One turn moves every row onto another: examples first, then more rows asked
Siba: [  1 -21  19 -13  13   7  10 -23   7  -7  11   2  -2  -3   2]
laz: [ 11 -12   9 -26   6   4  14   2 -11  11   1   6   0   6 -19]
dofuz: [-29 -15  21 -11  -2 -34  10  -4 -15 -11   6   8 -14   0  -4]
Ruger: [ -9 -17   9   4  -3   5  16   3  -3 -23 -11  11 -11  -2 -23]
tuke: [-18  -2  34   4   8   0  14   5 -23  -5   7 -18 -13   2 -11]
muga: [ 21 -17   7 -18 -16  -7  -1  -3 -24   9  -4   3  -2  -1  -3]
Faf: [-14 -23  13   1  -1 -34   7  -5   8   4   0  -4 -20 -10  -8]
Mezug: [-10   2  19   8 -11 -23  13 -16 -12   6   9 -15   2   0  15]
Kibi: [ -1 -20  19 -10  13   9  11 -22   8  -7   8   3 -10  -2  -3]
Perod: [ -5 -16  26   7 -10  10   4  11 -18 -19  15 -20   0   2 -10]
saru: [-16  -1  12 -12   2   1   9   6   4 -27  -9   6   1   0 -23]
dop: [ -7 -23   9   7  -8 -27 -14  11 -14 -17  -4  -1   4   8  -3]
kez: [  9  -4   3  -1 -25  -2   5   7 -25  -5   3   2  -8   7 -20]
tomuf: [  4 -11  11  -1  -4   5  -3 -14  20 -14   8 -11  -3  -1  -7]
Zizon: [ -9 -16  29   0 -13   8   6  14 -22 -18  13 -20   0   3  -8]
zego: [-23 -27  18 -22   9 -16  12  10  -2 -13  10   8   3   7 -13]
puvim: [ -7   2  14   7 -12 -23  10 -14  -8   9   3 -15   5   4  17]
Mig: [-17  -5  25 -15 -22 -22   9   9 -23 -13 -13  -9  -5 -14  -3]
moso: [-18  -3  34   0  11   2  17   1 -19  -9  14 -15 -10  -1 -11]
Bes: [  8  -1   1  -8 -17  -4  14   3   3   9   7  -6 -11  -1 -26]
Ditur: [  4   9  11 -21 -13 -21   7 -10 -11  14   1  -4 -14  -8 -10]
kiros: [-11 -23   6  18   0 -21   5  13   4  -8   1  -5  -8   6 -20]
Veron: [ -2 -20  20  -4 -13 -10   9 -11 -23   0   9  -6  14   4  23]
difim: [ -5  11  14 -20  -1  -7  13   0 -28   1   3   8  -8   8 -17]
Binuf: [ -7 -13  24  -1  -7 -18   5  10 -32  -6 -23  -5  -4  -9  -1]
rivo: [  0 -14   7 -13   2 -18  14  -1   9   8 -20  -1  15  -5   2]
rired: [ -5 -23   6 -11 -17 -18  24  -5  12   6 -10   2   3 -12   0]
bet: [ -3 -35  14 -20   3 -23 -10   7   1  -8  -1  -2  10   1   1]
bure: [  6 -11  10   5  -5   1   1 -17  19  -9  12 -13  -3  -4  -4]
fav: [ -4 -20  19  -8 -16 -12  15 -14 -19   3   6  -2  11   5  23]

Veron goes to Perod
saru goes to rivo
dofuz goes to zego
Where do these go?
fav goes to Zizon
laz goes to muga

One turn moves every row onto another: examples first, then more rows asked
Deki: [ -6   1  -5 -23   3  -4 -18   1 -14  -2  -4  -8  -8  -9 -17]
puson: [-19  -6  20   7  -7  -1 -12  22   0 -14  -9  32  -5   9  -2]
rufo: [ -9   1  18 -16   4   2  -7   7   4 -30  10  -6 -13  -4  -8]
rataf: [-23  -5  -2  -7  12   2  -1   4 -11  -4   7  -2 -11  -8   0]
valu: [ 25   1   2  -7 -13  -3  -2  11  -7   9  -4  12  11  12  -2]
lapu: [ -9  -9  21   5 -14  -3 -18  17   4  -8 -31  11  -3  17   8]
nopa: [ 29  15   7 -11  -4  -7   3  27   0  -5  -4   3 -15   4 -14]
Fuba: [  3  15  14   0  -6  10 -13   5  16 -10  -2  16   6 -16   7]
Dolu: [ -7   7   9 -17   8   6  -7   7   0 -22  12  -4 -24   4  -4]
toge: [ 27  -9  10 -10 -16  -1   1  21  -8   8  -9   6   0  12  -3]
pugu: [ 25   8   2   5 -10  -8   9  23  12 -11 -14  -7  -5   1   9]
lopek: [ -7   4   5   9 -18 -15 -10  25  -7 -19  -9 -16   4  -7 -17]
Lof: [  5 -13 -17 -12  -3 -17  -9  11  -3 -17 -12  27  -4   4  -7]
Lugiv: [-18   0  -3  12  -4 -12 -12  28   1  -4 -32  10 -16  -4   1]
semav: [-23   1  11  11   4 -11  -7  22   0   2 -32   6 -11   1   2]

pugu goes to puson
semav goes to Dolu
Lof goes to lopek
Where do these go?
rataf goes to nopa
Lugiv goes to rufo

One turn moves every row onto another: examples first, then more rows asked
Kitu: [-11 -16  -3   2 -14  20  -9  -7   2  -2   6   9   2  12   5   5 -15  -7
  14  -8  15]
Zife: [  5  -2  18 -30   4  -4   0   9   3  21   7  -7  16  -3  -7 -16   0   7
  -4   4   6]
kovi: [ 12  16 -23   5  15   0  -2  10 -16   7   5   4   0   3  21  11  13 -13
  -3  -3  -2]
Vedal: [ 11   0  -9  12  19   6   3  -1 -21   8  12 -10  -3  16  13  19  16   2
   4  -3   7]
larir: [  8   6  15  12  -6  -6   3   7 -19 -15  -6 -11   1 -10 -11  -6   7  10
 -13   8  13]
fof: [  3 -13  13   7  13   5  -4  20  14  14  -3   3 -21   2  15  -8  12  -1
 -12  -3 -13]
gem: [  4  12 -15 -19   2  -5  -6   8  10  17  10   9  16 -13   9 -14   2   6
  -8   2  -4]
bito: [ 12  -8  12  12  12   5   6  13  -2   6  -4   5 -25  10  20   6  11 -18
  -1 -14  -9]
neful: [ -8  -4   9   7  -5  -1   6   9 -18 -16 -12 -11   5  -6  -7 -22  -5   9
  -9   9  12]
febi: [ -1  -6  -7 -18   4   2  18 -12 -16   8  11  -3  15  15  11  -6 -10  -3
  17 -14   9]
Pimi: [ 16  18  -9  -1  -9   1 -16   4   8   7  11  17   2 -10   6  15   7  -8
  -4  -4   3]
Gupo: [ 21  -1  22  -4  -3  -1   9   4   9   8   3  12 -18   1  10   7   5 -17
   2 -20  -6]
Lagek: [  3  -4   9 -24   5   2  16   4 -24   6  -1  -4  10  14   6  -6 -12 -20
  16 -12  12]
Roz: [  1 -14  19  -8  -9   6   5   7  17   7  -3  15 -14   2  11 -11  -9 -15
   4 -17  -6]
Likuv: [  3   2   8  10   4  -6  13   8 -29 -15 -10 -16   3  -4  -4 -13   3   7
 -10   7  11]
numi: [  3  12 -21 -18   4  -3  10   1 -12   7   5  10  14   2  20  -9  -8 -16
   8 -12   0]
nosi: [  1  -4   1 -19   5  -1   0  -4   7  20  18  -6  17   0   0 -12   3  23
  -2   2   4]
Muren: [-15 -18 -12   9  15  15 -12   8   0  11   6  -9   2  11  11  -6   6  16
  -5  10   4]
lera: [ 10  -6  15 -13  15  -7  14  13   9  21   3   0  -8  -1  15 -17  10   2
  -8  -9 -16]
kogel: [-11  -1 -26   5  11   9 -16  18   2   9  -1   6   2  -1  20  -9   3  -2
 -10   7  -5]
Pob: [ -8 -14  14  -2 -12  19 -15  10  -2  -2  -6   7  -5  10  -1   6 -15 -21
   9  -3  17]
mimir: [-16 -18   4  -2  16  14 -14  24  -2  13  -7 -11   1   8   5 -14   1   3
  -8  14   5]
soriv: [ -1 -14  10 -13  10   0  19   9   2  12  -5   4  -9   8  21 -22  -6 -13
   5 -17 -12]
Kub: [ 11   0   4   3  26   4   3  17 -28  10   0 -16  -5  15  10  11  16 -10
   0   2   7]
mek: [  4   4  12   6  -9  -4  14   1 -28 -21  -9  -8   3  -3  -6 -10  -6  -3
  -1  -1  16]
Laman: [ 22   6  23  -4  -3   2 -14   8  -1   9   8  -1  -4  -1 -10  21  12  -6
  -3   1  13]
Moluk: [ 16   3   7   3  -9   6 -11  -9   5   7  18   5   0   2  -5  23   9   5
   3  -5  13]
diru: [  3   4  16  -1 -12  -7  10   2 -17 -15  -6  -7   9 -11 -12 -18  -5   8
  -7   3  14]
muv: [ -8   2 -18  -1 -12  13 -13   6   3  -2  -1  20   2   0  15   0 -13 -20
   5  -6   5]
devev: [ -1  -1  12  16 -11   2   1   7 -19 -22 -12  -6  -2  -5  -9  -7  -3   1
  -8   6  16]

Vedal goes to Moluk
Gupo goes to Roz
Where do these go?
Pimi goes to muv
Likuv goes to larir
Laman goes to Pob

One turn moves every row onto another: examples first, then more rows asked
bida: [-19  -4 -28  10  -9 -16  -9   7  16 -11  -5   9]
dade: [-34   8 -27   2   0  -1  -8  12 -40 -16 -16  -4]
Nugo: [-10  -7 -37  13 -23   3 -10  24 -15  -2  -9   0]
puv: [-38   0 -20   5   5 -27 -12   6  -1 -27  -3  -6]
kiza: [-26  -2   8   7   4  -9  -7   3 -26 -25   2 -14]
Ledem: [-35  -9 -19 -10   9 -15 -11   9  -9 -36 -19  -2]
maz: [-25 -12  -5  10  -1 -30  -9   4   2 -27  -8   8]
gugim: [-27   2 -23   0  -1  -4 -14  16 -44 -13 -17  -9]
Visu: [-33   7  -7  20  -6 -13  -4  16 -38 -25 -11  -3]
sos: [-14  -2 -22  -6  -9  -1 -11   6  11 -16 -22  16]
refun: [-18 -11 -12  -3   2 -20 -14  -4  11 -12  -3   0]
ruz: [-37  -4 -16  -9   8 -16  -9   5  -6 -30 -21  -1]
rupob: [  1 -20 -23   6 -10   5  -7   7  -8   3  -2   0]
gaka: [-12  -1  -3  18  -7 -10 -10   6 -15 -12  16 -16]
piza: [-28   0 -39 -11  -1  -7 -13   7   2 -14 -18   2]
vibal: [-15   1 -25   9 -11 -17 -13   6  13  -9  -5  12]
Zofef: [-22  -5 -27  -2  -6   8  -3  13 -31 -10 -30  10]
gorob: [ -7 -11 -35  13 -16   6  -7  24 -22  -4 -13   2]
zeg: [-17  -3  -4  15 -10 -16 -17   9 -17 -11  14 -19]
nipet: [-37   3 -31   3  -2 -12  -6  15  -2 -29 -22   8]
lazu: [  2 -14   1  20 -17   1  -4  15  -7 -14   1  -2]
kupid: [-30   2 -26  -1   1  -4 -11  11 -43 -12 -16  -8]
Netop: [ -5 -13   3  22 -22  -6  -6  16  -5 -15  -2   2]
tusid: [-16  -9 -22   2  -9   6  -6  20 -34 -14 -31   7]
Notog: [-24  -7  13   1  -2 -12 -13   7 -28 -26 -11 -11]
Gop: [  4 -19 -17   2 -11   8 -11  11 -14  -1  -6  -6]
zepi: [-36   8  -5  13  -2  -8  -3  13 -34 -30 -11  -3]
Gepu: [ -1 -20  -1  16 -11  -1  -1   7  -4 -11   3   1]
Beba: [-21  -2  12   6   0 -10  -8   2 -29 -22  -4 -11]
Luzi: [ -9 -10 -38  14 -16   6  -3  22 -20  -4 -12   2]
Rav: [-18  -1  13   6  -1  -9 -11   5 -30 -23  -4 -11]
kovet: [-35  -7 -22   5   7 -30 -14   9  -6 -29  -2  -6]
Mosuf: [-19 -11 -23   2  -8   7  -2  17 -32 -15 -32   8]
berem: [  2 -20 -18   0 -11  10  -9   8 -12  -2  -5  -6]
Vokav: [  2 -18 -11  -4 -14   5 -15   7  -9   0  -7  -6]
puzod: [-17 -11 -19   0 -16   8  -6  21 -26 -16 -34   9]
sil: [-31   8  -6  19  -6 -13  -8  19 -39 -26 -11  -4]
fudi: [-24   4 -39 -12  -3  -1 -15  10   1 -19 -16   2]
Vuvir: [-35   4 -12  18 -11 -14  -8  23 -33 -28 -13  -4]
gaz: [  0 -13   0  20 -18   2  -1  12  -5 -15   0   1]
lup: [-17  -8 -23  -5  -6  -5  -8   5  11 -15 -24  14]
neb: [ -9 -12 -36  11 -15   8  -2  17 -18  -1 -16  11]
kep: [-10  -1  -1  18  -8  -9 -13  10 -17 -12  14 -17]
barit: [-34   2 -32   0  -3  -8  -7  19  -3 -34 -22   5]
Pek: [-15  -7  -1  21  -6 -11  -5   7 -12 -17  15 -12]
Neni: [-28  -8  -5   9   0 -25  -6   4   8 -27  -8   5]
ginol: [-29  -1 -27  -8  -4  -3 -17  16 -37 -12 -17 -13]
luv: [-16  -9 -11  -1   0 -23 -17  -5   7 -10  -3   4]

barit goes to fudi
lazu goes to kep
zepi goes to dade
Where do these go?
puzod goes to Nugo
Beba goes to Visu
lup goes to bida

One turn moves every row onto another: examples first, then more rows asked
rotup: [  6   6  -9   9 -26   4  -8 -22   4  -8  15  12   5  21]
noriv: [ -5 -20  -4  -2   3  -4  23 -25  -1   0  17  22   0  18]
foneb: [  4  13  -9  -6  20  13 -27 -16   1  -4   5  13  -8  16]
rog: [  3 -12  15   9  13 -23   8 -17  -1  -6  14  20  -6  22]
nos: [ -5   8  -2  -8  10  26  -1  10  10  -5   4  10 -19  27]
Fogef: [ 15   9  -5  15 -21  -2  -6 -17   6   2   9   2   9  25]
fuzon: [  9   5  -5 -12  17  19 -21 -18   5   9   3   5   4  14]
Romo: [-5 -5  4  5  7  4 28 -8 24 -4 15 16  0  9]
meri: [  7   5  -1  12 -25 -10 -14 -18   0  -2   7   7  -4  21]
dezo: [  3  11 -12  -4  16  11 -20 -15   0  16  -4   3 -12  17]
dem: [  3  -3  -3  -3  17  13 -12  22  11   0   8   7  -1  24]
taba: [ -3  -6  -4  15  11 -21  19   7   7   4   4  11   3   7]
gosor: [ -9  -1  10  -1   5 -12  20  -6  -3 -18   3  23  -8   4]
gof: [ -3  -3   1 -15   6  14  -6  16  -9   1  -7   6  -8  19]
Labed: [  5   2  -6  17  15 -11  28 -17   1   1  12  12  -1  29]

dezo goes to fuzon
Romo goes to gosor
rog goes to Labed
Where do these go?
gof goes to dem
meri goes to Fogef

One turn moves every row onto another: examples first, then more rows asked
Peva: [-15 -16  -3  11  17  -4 -14   1  11 -22  10  14 -20]
Kol: [-15  -9 -24   4   5   6 -22  -9  -1 -14  17   1  -6]
Gafu: [-18   6   4   7 -25  17  -3  12 -15  -1  18  -5  -5]
vemuv: [  9 -11  -9  -2  -1 -17  20  10  -8  -7  16   9  -6]
ruput: [ -1  -6 -16  -3  -9 -14  13  11 -14   5  18  17  -7]
ribo: [-12 -18  -6   4  13  -3 -20  -3   9 -18  11  11 -22]
fimon: [-18  -5 -25  10   3   7 -23  -4  -5 -12  21   4  -2]
vubud: [  0  -1  10  16 -13  19   9  16  -3 -16  -5   4  -9]
Gak: [-15 -10 -25   9   3   4 -26  -3  -5 -11  23   1  -1]
Sib: [-14 -19  -8   4  14  -5 -19  -1  12 -16   9   9 -21]
sirir: [-12 -11 -23   5   4   6 -26  -9  -2 -16  19   0  -7]
dubuf: [-16   2   3   5 -23   9  -5  17 -12   3  18 -12  -1]
getad: [-15 -16  -4   9  17  -7 -14   4  13 -19   9  10 -18]
Balot: [  6 -13 -12  -2 -13 -15   7  10 -18   2  24  15  -8]
Kel: [-16 -16  -9   4  14  -2 -17  -4  11 -17   9  12 -22]
zevo: [  2  -6   6  18 -21 -18   3 -10   3 -28   4   3 -18]
som: [ -5   0   0  17 -17 -19  10  -8   8 -23  -4   2 -15]
tizef: [  1  -7   5  11 -12   8   7  24   5  -8  -8 -10  -1]
mun: [  3  -7 -11   0 -12  -8  11   7 -21  -2  22  24 -11]
Zit: [  1  -8   2  16 -18 -25   3  -4   8 -22   1  -5 -13]
rolu: [-11  -1   8   6 -26  14  -8  14 -18  -1  23  -9  -4]
gageb: [  1 -13   3  10 -25   7 -10  27  -7   4   4  -5  -4]
gumo: [  6  -4  -7   1  -1 -11  24   6 -10 -11  14  17  -9]
gebe: [-11   1  -1  11 -22  15   0  23  -6   4  -5   6  -6]
sina: [ -6  -5  -8  14 -38 -16 -14  -5  -9  -6  13   3 -11]
somek: [-11 -19  -2  10  16  -6 -17   2  11 -22  11  11 -20]
bupu: [ 14 -11  -4  -1  -3 -13  18   4 -13 -14  20  15 -11]
doka: [  1  -7   9  14 -27  20  -8  17 -14  -6   6   9 -11]
lol: [ 13 -13  14  14 -16  11  -2  19  -4 -17   2  -5  -7]
lumeg: [-14  -7 -22  10   3   8 -25  -5  -7 -13  24   5  -4]
Dufa: [-14   0 -14  13 -35 -17  -8  -4  -5  -2   6   2 -10]
vel: [-14  -8 -23   5   5   8 -24 -12  -3 -16  19   4  -8]
Gib: [-12   2 -10  16 -35 -10  -8  -9 -10  -8   9  11 -14]
Fumal: [ -6  -9  24   7  -7   0   6  20   4 -13   9 -10 -15]
pemid: [-13  -2  22   7  -6   4  12  19   5 -13   4  -5 -15]
pime: [ -7  -4  26  10  -8   7   8  15   0 -18  10  -2 -18]

tizef goes to gebe
gumo goes to mun
Where do these go?
Gafu goes to pime
Kol goes to Kel
somek goes to Gak
Gib goes to zevo

